128 stands for zero in the data rows.
The rows fall into hidden groups. There are 9 groups. Groups can overlap: rows of different groups may look alike. The first row asked about is in group 0, and each new group gets the next number.
The rows in order, each followed by its group:
113 098 149 096 149 132 130 064 075 107 108 089 145 0
112 113 100 168 163 084 172 126 068 124 000 125 149 0
137 103 147 096 149 116 132 115 042 142 052 145 110 1
183 094 186 046 142 128 123 099 000 154 123 094 150 2
104 147 104 096 055 181 145 137 136 134 156 194 094 3
144 135 125 106 124 117 175 113 071 141 072 140 132 1
114 112 167 138 180 110 032 113 113 128 122 100 110 0
086 195 074 191 101 112 140 100 159 175 120 166 124 4
056 155 149 110 015 168 141 150 110 235 153 255 101 1
127 117 110 163 193 097 084 149 119 137 074 130 133 4
196 129 134 102 136 133 114 126 134 060 164 029 161 2
140 123 103 149 131 126 198 122 172 018 149 157 151 5
195 121 112 071 098 169 140 171 109 134 096 124 108 6
143 149 131 086 081 156 122 115 124 141 192 152 109 6
084 137 132 213 170 136 038 147 156 140 078 117 044 7
140 141 167 149 134 140 169 092 150 107 141 132 164 1
064 183 088 148 105 129 130 113 136 152 087 197 132 4
087 152 122 079 038 163 164 162 116 226 149 255 103 1
068 146 133 162 141 130 093 137 150 141 155 179 175 3
146 105 095 133 134 156 073 179 197 130 119 147 065 0
165 118 111 147 120 143 113 149 204 116 157 142 084 2
154 118 104 158 105 179 105 142 207 123 149 126 068 2
116 100 137 138 150 092 158 086 111 128 073 157 178 1
060 221 147 125 073 130 110 069 124 170 208 121 166 0
132 163 033 153 107 108 211 133 051 102 035 153 136 6
141 144 136 155 126 122 123 174 206 127 172 115 102 8
196 116 128 100 149 119 116 088 152 064 175 077 171 2
174 125 128 109 123 149 103 164 177 142 141 055 106 7
159 139 119 109 080 160 132 148 139 140 171 149 091 6
063 207 076 156 127 102 126 125 154 169 102 173 113 4
077 113 178 157 164 085 139 070 186 106 117 081 169 7
158 134 158 137 158 086 093 135 131 090 161 038 175 8
122 139 110 160 149 121 180 103 046 119 024 143 108 0
111 165 033 162 088 103 191 141 044 128 064 184 138 6
123 113 127 103 141 105 170 091 070 123 081 119 143 1
134 131 118 121 078 185 109 141 146 142 174 144 136 6
206 111 149 060 136 098 157 114 148 061 170 046 181 8
132 115 137 130 144 145 114 172 211 133 146 125 084 2
138 135 108 138 101 180 129 143 140 133 159 145 131 6
131 148 103 122 129 104 194 100 040 135 075 097 191 7
194 138 114 141 146 108 119 151 165 076 144 034 144 2
116 133 127 164 174 101 073 148 138 154 067 134 068 6
117 151 160 103 090 161 107 072 127 071 224 078 189 7
175 129 155 131 170 092 088 111 127 085 177 057 205 8
179 137 143 091 105 120 147 125 110 083 166 039 157 8
128 095 170 108 180 104 056 103 112 118 139 086 136 0
149 118 107 148 124 144 093 164 226 098 150 151 088 2
114 125 137 126 122 084 141 112 052 154 098 170 140 8
061 153 136 146 123 137 023 174 172 240 161 124 023 3
091 117 115 119 120 120 166 116 081 132 066 151 132 8
043 168 181 132 146 124 000 193 159 255 161 124 055 3
107 089 139 134 150 110 076 155 113 198 064 131 076 6
158 117 142 127 161 099 110 116 129 122 147 053 189 8
148 107 094 157 137 107 197 118 167 037 136 186 175 5
105 148 108 142 142 118 128 096 055 134 088 165 155 8
119 071 117 060 110 106 180 123 012 149 056 137 152 2
077 141 142 160 104 156 122 180 237 210 184 196 040 5
121 100 171 151 137 144 186 085 157 063 140 121 199 8
119 090 154 140 156 061 161 099 118 086 087 148 216 2
117 095 147 117 139 164 140 070 081 104 127 109 148 4
098 134 195 126 149 120 069 087 193 124 174 066 179 5
122 117 173 123 181 128 058 112 114 123 145 068 135 0
127 150 162 146 138 133 183 104 155 093 133 146 177 1
156 072 068 193 145 114 138 193 236 095 100 193 085 8
192 158 156 101 138 100 119 089 136 064 157 064 168 8
205 068 159 073 098 147 109 159 098 122 128 114 118 8
145 118 087 157 088 170 158 179 195 079 156 178 126 4
086 132 135 166 189 126 001 135 168 169 079 095 001 7
153 159 131 121 083 157 157 119 177 124 122 112 090 6
125 087 092 173 191 106 102 165 129 132 073 162 124 4
079 164 169 152 121 135 013 172 146 230 149 118 063 3
151 126 098 097 126 090 178 101 073 126 088 121 208 7
089 131 118 078 038 171 171 163 103 206 137 251 092 5
135 098 119 162 186 101 105 161 106 100 106 145 134 0
098 108 077 140 162 101 140 087 050 109 035 164 126 0
093 140 117 132 120 136 076 137 150 163 126 132 086 7
189 067 089 108 136 125 207 090 036 037 027 178 161 1
137 192 084 137 134 086 166 130 128 113 133 117 165 3
191 145 120 123 139 131 090 143 203 121 169 060 099 7
113 107 134 154 143 143 185 086 186 055 182 094 207 2
130 115 101 116 146 080 159 124 058 124 014 141 135 0
098 102 114 214 137 134 160 123 251 069 183 209 191 3
089 092 118 144 184 083 069 142 119 159 064 132 073 6
138 102 124 182 126 106 124 135 192 066 137 126 162 5
137 082 124 154 168 117 113 139 126 089 129 138 155 0
099 146 126 091 123 155 077 149 088 203 156 123 057 3
166 172 109 105 114 169 154 150 141 160 127 092 071 6
128 178 000 117 111 097 225 132 047 101 062 153 155 6
121 148 176 077 119 154 088 036 118 062 249 086 175 7
061 218 144 103 072 143 139 071 114 152 210 137 167 0
137 143 132 097 124 065 195 093 054 109 070 103 187 7
165 090 189 040 116 123 119 118 000 145 105 105 163 2
188 151 109 088 058 127 153 150 161 126 189 131 174 4
194 079 147 055 115 141 104 146 100 157 133 113 103 8
190 129 111 135 139 112 112 167 175 073 152 049 147 2
162 124 096 081 096 138 126 159 140 127 170 156 102 6
162 165 120 128 102 167 128 155 147 131 110 089 072 6
104 144 100 083 059 141 176 136 072 188 154 249 094 5
157 079 168 083 130 086 156 154 074 114 074 101 197 0
149 116 146 163 183 139 000 150 151 149 126 024 038 0
103 107 180 141 175 091 173 128 130 103 102 152 214 2
105 117 110 175 135 146 168 071 157 032 128 126 169 5
132 190 224 255 106 226 255 041 157 102 223 094 122 0
205 132 137 102 146 121 137 066 114 064 139 048 189 8
105 141 189 127 139 135 062 128 149 142 209 073 171 5
104 153 153 139 142 179 019 154 156 195 172 108 036 2
131 080 126 147 200 088 070 160 142 147 065 116 078 6
218 129 125 103 140 127 106 124 132 080 187 044 165 2
101 098 122 144 153 125 192 122 096 099 080 149 211 2
121 124 115 126 119 158 068 167 093 209 124 105 050 3
113 077 130 103 161 108 140 123 044 145 094 212 152 7
119 086 167 119 160 129 139 065 075 097 126 104 156 4
146 115 117 138 118 166 117 172 219 115 153 131 082 2
170 079 077 196 168 118 170 192 255 083 068 198 079 8
105 124 121 139 113 156 163 157 197 106 151 178 096 8
034 181 218 056 086 093 247 060 040 255 224 000 000 3
053 150 116 097 034 172 146 152 112 233 138 255 109 1
148 118 135 101 131 148 151 154 145 087 185 131 174 4
033 169 144 105 061 155 136 165 129 248 186 255 102 1
072 133 135 146 117 122 080 156 124 188 124 134 109 7
144 108 084 137 137 165 099 163 177 115 131 138 072 0
